In the data rows, 128 means zero.
Some points:
[147 108  51 124 187 155  82 136 142 157 126 148  80 102 214 108 135 136
 163 103  87 194 114 119  74 145  55 101 151 190 165 164 126 117 143 126
 120 103 120 171  65 108 139  98  88  97  49 142]
[164 149 154  79 213 118 110 146  97 112 168 117 152 210 129 101  52 154
  84  82 133 120 124 116 109 145 188 190 230 134 160 113 122 129 186  93
  54 110 141 124  41  81 117 143  78 140 140 101]
[109 105 136 177 156  66  49 151 184  51 170  93 145  93  73 135 183 155
 150  53 189 185 140 130  61 153  66  97 165 164 125  70 159 120 148 139
 138  96 108  77 104 139 164 134 163 141 171  93]
[176 171 105 137  70  88  78  70 150 122  95  72  57 116 126  81 150 128
 172 135 173 100  96 106 141 116 147 132 110 156 125 129 149  48 141 149
 178 189  62  62 117 117 114 158 127 216 109 136]
[ 96 106 179 159 160 133 206 118 121 130 140 180 140 151 145 127 180 151
 135 172 139 120 161  94  55  84 129  99 124 145  99 143  82  98 140 129
 177  50  89 100  94 147 159  31 125 125 184 157]
[122 145 151 170 167 105  40  57 166 192  98 141 129 127 213 204 155 161
 128 170  96 163 114  98 155 196 122 187 101 182 126  92 113 160  94 188
 152 136 126 177 159  79 193 118 158 149 231 101]
[ 74 161 174  95  22 120 119 129  95 188  98 157  54 126 171 139 128 154
 132  48 180 127 117 138  99 116  81  59 117 121  43 125 144 162 145 169
 168 115 172 115 131 140 132 142  92 111 141 143]
[ 65 112 148  92 105 124 153  98 145  99 111 134 100 119 118  71 132 155
 171 109  81 122 106  62 149 156 200 124 122 131 145 197 144 117 178 143
 131 137  73 153 185 154 190  80  21 169 167  84]
[166  77 133  46 209 141  83 194 108 163  93 117 203  77 116  99 125 140
 154 146 163  58  81 118 189 189 110 151  69 140  92 122 166 197  56 162
 135 176 136 107 148 122  62 133  65 147 133 124]
[216 131 154  85 112 184 128 136 132 149 184 207 182 163 155  50 141 145
 168 170 123 133 174 117 128 135 197 176 155 125 114 188 144 184 228 193
 192 137 150  54 140 167 182 176 194 123  82 208]
[ 39 126 115  53 129 194 154 161 115 108 148 143 124  76  95 101  76 102
 174 158 130 204  82 182 128 213 151 139 133 116  75  64  63  81 105 122
 132 109 193  98 100 145 110 138 177 192 147  91]
[207 177 142 177 132 146 162 132 226 134 112 118 158 160  83  88 139 135
  65 140 217  92  85 169  79 183 114 156 104 187 115  99 111 123 104  71
  77 143 124 142 131 118 170  61 105 153 105 135]
[144  68 163  76 137  59 102  59 142 164  53  75 136 173 183 103  61 102
 126 172 176 156 214 145 130 128 116  83 133 121 156  80 100  94 207  73
 111  89 253 137 110 128 104  81 112 130 157 166]
[ 78 158 134 168 128 102 158 130 146 124  87 161 148 171 117  90 156  34
 243 120 196 160 200 143 165 171 124 182 117 132 153  93  99 193 137 102
 110 117 110 176 123 165 197 179 115 122  92 121]
[ 47 109  90 117 103 190  85 135 112 143 162 131 156 222 200 148 186  45
 125 154 151  54 115 125  72 145 142 130 106 114 151  91 220  54 150 131
  79 179 118 163 114 126  69 141 157 162 124  98]
[124 135  49 106 197 139  76  80  91 181 135 182 190 187  33 103 173 159
  98 150 114 102 163 107  96 112  98  57 139 101  69 112 161 133  99  96
 181  75 137  87 102 147 119 189  96 114 163 121]
[106 101 106  90 147 137 160  72 199 108  97 163 123  88 105 125 131 220
 201  37 121  73  43  70 164  81 120  99 140  64 168 142 129 129 114 136
 117 143 210 180  76 150 168 149 156 102  97  88]
[127 118 105  77 158 176  60 126  89  76 122  51  40 190  99 142 123 199
 203 154 129 134 174 160  65 164 124 146 118  98  95 115  57 142 147 134
  79 100  67 177 194 112 112 106 152  76  96 147]
[162 120  85  82 109 137 206 123 135 100 148 108 124 145 101 166 154 124
 190 148  97 127 113 208 135  85  88 153  99 135 148 118 143 116 180 123
  74 123 108 109 155 183  91 141  64 138 191  76]
[ 61 146 109 131 139 119  80 144 168 184 186  48 141 107  81 112 100 101
 106 145  69 126 125  35 128 109 174 201  57 147 208  87 116  57 131 174
 175  56 164 140 138 153 136  78 159 138  98 186]
[167  72  88 179 196 110 160 189 144  82  46 146  60 118 126  86 150 170
  63 101 118 161 102 159  66  58 155 202 106 180  86 138 183  80 144 139
 107 144 191 138 155 167  78 105 166 148 160 110]
[108 110 151 189 199 106 143  66  86  76 207 128 111 131 164  82  55  93
 126  74 167  21  99 155 162 141 111  93  83  98 143 148  94 126 151 110
 159 172 131 169 177 144 121 183 152 163 138 176]
[202 158 143 186 179 170 117 168 120  98 124 167  91 110 209 125 107  58
 143 124 160 135  25  90 129 146 120  92 161  99 118 164 169  96 142  87
 136  71 132  86 116 170 170 134  88 115  95 123]
[115 124 139 132 100 121  97 165 110 150  65 149 131  95 102  64 147  62
 159  90  92 164 183 117 117 110 141 110 220 147 158 198 182 107  89 111
  63 124 168 175 218 115  61 172 204 178 127 191]
[155 182  68  61 126 108 153  46 114 105 183 155 159  71  95 113 209 117
 154 167 222  97  71 123 164 120 101 172 165 146 143 184 103 105 125  78
 100  69 122 187 166 101  92  80 140 119 132 168]
[141  97 125 140 103  96  76 139 193 163 160 192 146 106 163 219  85 144
 156 101 120  91 109 152 141 161 197 112 170 122 123 129 140 127 143  77
 143  69  31 158 165 110  63 158 113 124 116  94]
[ 98  92 109 178 118  85 124 208 137  88  95 187 109 178 113 121 171 111
 148 179  78  96  20  97 190 172 140  81 105  76 143  66 115 131 162 102
  51 131 166 133 109 152 194 131 139  99 203 207]
[127  60 137 112 132 158 122  25 189 138 154 158 114 143 178  69 132 129
 112  92  37 157  99 199 122 150 117 141  96 208 127 137  79 181 102  86
 150 143 110 152  97 238  86 157 139 168 130 137]
[131 157 196 158 150  95 127 130 117 131 122 105 160  94 101 161 155 121
 117  83 128 139 185 105 179 192  84 153  48 106 102 219 111 103 191 177
  32 111 151 114  71 149  82 147 139 114  86 101]
[ 90 147 136  84  97 142 100 131 111 163  37 113 107 123 139 143 204 177
 128 143 116  99 112 114 114  84 144 128 121 104 139 138 151 195 167  37
  71 113  81  73 162 138 143 121 171 200 109 147]
[139  45 147 179 106 207 108 131  31 142 172  62 142  59 179 129 206 165
  45  68 216 130 132 108 140 109 215 108  85 127 130 126 129 154 108 133
  51 135 143 186 119 133 214 183 115 109 161 164]
[164 123  69 165 121 139 144 132 154  93 148 121  12 156 115 182  46 118
  73 154 117 134 158  41 196 123 124 133 143  74 106  88 130 127 132  67
 140 169 103 102 159 142 102 141 141 148 124 147]
[138 122 123  73 126 148 167 183 177  66 125  97 138  83 149 138 174 101
 138 121 124 137 161 154 124  95 190  89 146 101 143  49 112 131 103 209
 139  20 137 153 100 101  76 175 104 123 131 111]
[ 95 130 164 166  70 108 121 120  80  26 198 133 153  77 189  96 118 170
 113 177 140 162 157 171 172 118 142 166 121 103  76 107 183 125  71  58
 162  77 136 114 103 167  94  83 133 134 123  87]
[ 97 189  75  82 103  85 147  92  55  59  94 162 149 177 170  84 128 159
  44  65  98 203 147  56 142 208 111 134 121 113 169 119  77 104  88 130
 122 154 126  46 197  69 137 125 128 103 116  53]
[161  82 126 134  43 106 124  58  98 106 145  58 170 103 120 123 120  92
  94 107   7 114  81 151  57 120  75 168 177 100 142 109 138 192 112 136
  97 133 134  94  74 107 164 171 123 166 125 205]
[ 73  62 137  84 151 128 113 142 151 138  88 230 158 125 116 178  84  99
  32 159 156 126 116 186 142  63  82 147 107  86 177 133 127 133 158 140
 119 147  99 167 123 111 146  78  78 137  55 141]
[142 163 164  86  85  68  53 178  90 202 210 138  65 111  86  70 117 156
 147 174 165 171  84 119 134  51 104  96  94 156 170 102 122 140 149 117
  98 204 130 128  56 137 106 109  80 126 154  95]
[137  49 223 152 162 114 162 107  77 149  99  88 178 108  58 129 145 117
 132  98 141 177 123 143 133 151  45  84 108  86 203  97 178  60 148 108
 186 108  57  99 197 156 127 146 126 119 123 157]
[115 255 167 193 153 194 133 169 178 158  90  75 159 169 162 144 108 215
 124 175  97 161 162 201 182 146 104  89 218  81 207 134 133 164 107 164
 127 152  87 151  96 215  97 105 161 170 116 105]
[115  61 210 150 103 117 169 156 114 204 193 162  88 156  71 145  86 108
 144 149 125  81  72 133  63 170 153 139 216 190 150 138  73 116 124 156
  90 100 121  79 173 117 106 146 173  95 130  42]
[ 71 207 188 100 117 158 147  99 146  87 100 128 152  95  86 181 142 101
  81 151  77 123 157 115  89 125 179  89 102 219 108 177 128 103 107  24
  94 193 119  96  83 124 152 189  70  73 144 145]
[102 100 100 179  82 169 118 165 124  84 163 180 154  99 137  70 139 140
 111 138 108  60 185 103 132 143  57 105 158 189 205 107 148 201 146 147
 115 152 172 103 207 141  80  35 106  67 109  88]
[149 106 130 111 174 122 123 102 119  96 138 103 139  54 153 135 119 134
 155 155 109 105 171 104  38 146 167 114 139  21  34  91 125 143 107 141
 102 200  98  90 117 150 166  31 158 117  88 140]
[106 153 105 119  79 109  90 163 131 117 123 158  74  55  89 123 112  77
  64 152 131  61 164 178  99 148  52 189 192  83  88 156  75  72  89 203
 121 135 106 144 121 158 210 154  55 160 131 162]
[ 95 137 124 231 140 121 163 122  42 141 149 169 148 129  99 139 137 146
 148 121 113 207  95 132  63  82 155 171  52  41 136 157 112 147 172 160
 129 141  89 168  86  59  76 130  75 185 125 125]
[129  79 157 116 113 176 167 151 240 149 164  99 125 130 135 158 110 197
 167 149 125 172 150  82  90 171 101 123  99  90 123 135 156  76  80  99
 100 120 172  73 180  84  98 172  13 142  73 182]
[144 180 130 118 125 148 142 154  94 144 131 145  50 153 107 131 186 128
  65 126 105 118 168  85 140 129 129 100 102 177  95  38  87 119 129 118
 162  72 122 175 111 195  93 176 126 126  25 139]
[156 150 120 121  90 147 164  98 127  86  54 170 150 112  87 125  69  91
 128 130 156 136 139  96  96 184 165  53 135 176 126  70 175 164 143 199
 155 100 101 157  62  64 102  74 138 232  97  96]
[175 123  95 177  98 146 146 112 125 217 159 128 146 114  88  28 102 202
 116 164 109 155 136 193 155 119 168  40 109  97 134 104 112  72  98 120
  84 146 143 178 174  77 198 125 150 114  90  69]
[165  99  97  88 146 109 206 162  74 206 163  93 136 172 165 178 157 112
 154  33  76 129 135 142 216 115  99 127 148 161  93 132 150  47  85 169
  95 115 111 109 101 160 185  38 121 161 101 119]
[ 98 148 199 104 129 101 106 118 120 143  86 118 134 158 157 134  82 122
  94 139 180 176  20 139 144  76 144 193 113 132 111 141 129 164  72 152
  91  62 119  74 193 151 123  99 141  98  60 134]
[ 68 126 135 116 165 216  81 133  87 114 114 137 143 110 130 117 107 129
 150 120 134 110 148 105 190  78  97 136 173 153 141 138 105  66  73  69
 144 149  66  90  56  57 143 114 189 131 159 164]
[134  84  99 106 101 161 106 123 163 110 156 188 156 197 102 161 117  48
 170  83 174 228 152 156 130 108 165 122 108 148  81 146 120 109 101 149
 146 250 112 139 140 151 140  98 188  70 102 142]
[122 144 177 189 117 164 153 140 161 119  87 122 165 221 168  80 103 139
 195 127 148  90 138  75 117  38  74 156 170 138  85 114  45 111  42 172
 130 155 139 143 129  90  48 150  82 130 180 144]
[152 189 127 108 159 150 142 131 170 164 174  98 168  98 120 115  32  33
 144 120 113 176 139  55 118  48 108 117 111 140  90 112 188 196 134 136
  95 145  89 164 178 165 166 141 140  90 203 110]
[174 107 141 138  90  72 130 133  50 103 101  84 160 159 148 161 141  85
 191 147 112  53 128 125 120 115 183 122 153 179 152  89 141 134  86 101
 158 171 139 159 133 169 136  89  66  97  78  92]
[ 77  84 137 106 158  41 160  88 173 139 178 101  72 153 138 151 188 140
  75 226 183 128 169  78 131 142 127 142 185  76 157 236 219 157  77 163
 148 188 157 171  85 163 153 169 166 127 126  70]
[134 145 127 105 115 119 117  93  91  56 142  90 148 172  89 186 100 148
 118 173 113 119  74  95 118  99  41  50 114 151  79 137 125 174 122 183
  88  80 126 154 131 126 135 145 205 143  95 127]
[ 90 166  54 129 117  72  86 201 150 140 116  97 128 124 152 166 101 148
 140  91 138  94 168 214 129  87 149 100 146 120 124 171  93 127 135  85
 165 114 132  67 141  99 178 116 130 140 168 136]
[106 141  92 171 160 121 106  81 137 116 166 131 152 148 107 159 112 131
  97 117 124  76 165 176 179  98 189  62  72 153  80 195 132 106 145 200
  65  95 180 102 176 146 135 102  99 195 129 159]
[163  79 100  94 124 126 129 157  57  98  46 126 124  99 119 117  39 175
  97 150 162 109 147 130  86 140 169 120  65 144 194 195 138  90  89 170
 168  94  69 186 110 219 180 197 130  82 204 134]
Along one direction, these points spread out more than along any other. Take the direction at right angles to it along which they spread out most. Then take the direction at right angles to both along which they spread out most. Go by this last direction. Where along it does each point below lie, from 0 to 99? 50 is the average, and the first point above lies past it. One standard deviation of the points above along it is 16.
[155 182 117 159 135  67  54 152 134 123 137 132 200 153 118 122 140  87
 154  89  75 132  89 128  71  96 166 143 118  75 111 154 105 124  84  72
 191 107 192 187 163 141 127 136 103 105  69  66] -> 54
[114 166 157 107  75 182 102 140 168  96 101  85 136 164 114 125 127 143
 126  80 112  48 108 187 117 139 118 170  63 118 144 135 158 100 173 164
 186 143 138  79  74  99 126 115 180  19 120 106] -> 45
[149 127 162 161 132  84 135 136  87 176 110 157  66  55  61 149 113 125
 156  86  90  65 179 114 127 178 142 143  89 111 110 158 118 165  79  70
 128 147 140 125  65 138  84  71 178 111 143 162] -> 45
[195 108 154  66  65  58 130 230 171  92 188 190 180 198 140 115 162 169
  99  77 113 158 163 111 163 150 119 153 109 115 119 146 115 158 127 118
 145 154  75 189 127 104 130 141 162 163 177 212] -> 41
[154 142 167 135 114 145 154 140 114  64 171 133  63 132 128 142  82 127
 169 170 100 157 132 166 151 132 117  97  66 166 169 180 222 128 114 128
 128  75 167 170 102  22 147 103 125  90 144 172] -> 58
[147  73 110 197  94 110  98  81 110 102  83 156 168  95  85 197 113 184
 159 186 130 179 146 114 214  75 148 182 183 182 112  78 113  88 175 176
 110 136 151  89  95 133 124 177 103  68  82 135] -> 50
[100 203  76 121 143  75 201  92 169 166 159 164 153  66 197 119  86 145
 121  79 168 112 141 121  93 107 137 150 141 133 161  39 136 126 155 145
  80 137  75 106 141 157  49 144 143  40 145 178] -> 53
[163 122  60 150 141  80 175 173 122 163 113 128 136 100 224 131 142  95
 141 219 116 109 153 134 105 132  86 112  34 136 156 161  87 142 113 113
 121 131 124  40 111  73 141 218 193 148 123  60] -> 41
[169 140 121 136 138 143 128  41 154 172  91 151  43 163  93  96 186  68
  86 108 101 129 138 190 171 141 169 147 140  53 135  93 191 159  54 156
 127  92 104  69 107  57 108 114 119  49 187 122] -> 43
[ 37 104  35 166 151 106 181 165 138 134 122  17 107 155 102 104 136  98
 100 130 147 173  79 143 158 158 173  81 172 170 122 175  80 230 136 141
 192 148  96  75 107  88  79 111  93  89  90 191] -> 45
[144 226 119 129 175 150 180 122  63 154 139 142 127 131 137 255 150 182
 142 149 142 164  96 170  99 187 137 148 179 149 192 108 168 131 122 148
 212 214 239 146 191 144 134 140 131 157 173 203] -> 38
[128 120 165  97 175 134 177 132 156 109 121 123  83 112 115 172 141 129
 113  87 132  96 178 149 143  40 131 158 127 151 179  84 110 186 116  93
 179 158 143 112 172  42 190 159 164 195  84  71] -> 43
[117 133 136 114  88 111 218 147 156 162  72  66 183  91 152 109 129 142
  80 167  94 124  90 114 131 152 104 124 174 128   3 113 114  75 211  93
 182 153 114 208 129  68 108 130 168  77 117 115] -> 49
[188 150 212 100 187 149  79 129 147  95 141 109  93  74 161 140 223  60
  79 160  86 149 117 134 174 116 141  76 162  94 143 140  30 109 184 164
 173 184 136 123 170 109  88 117 112 113 174  94] -> 44
[193 107  62 146  30 224 122 112 142 164 114  87 139 127 103 198 118  86
  91  99 186 153 133  76 131 132 111 154 132  72 176 194  52 168 145  77
 173 100 175 116 115 154 101  87 144 150 202  61] -> 45
[ 82 126 115 152 142 182 119 138  81 163 129 109 102 120 114  88 112 132
 125 117 113 106 158 142 168 143  65 216 150 135  31 119 205 165 214  92
 179  99 141 155 144  90 166 151 100 124 137  84] -> 45
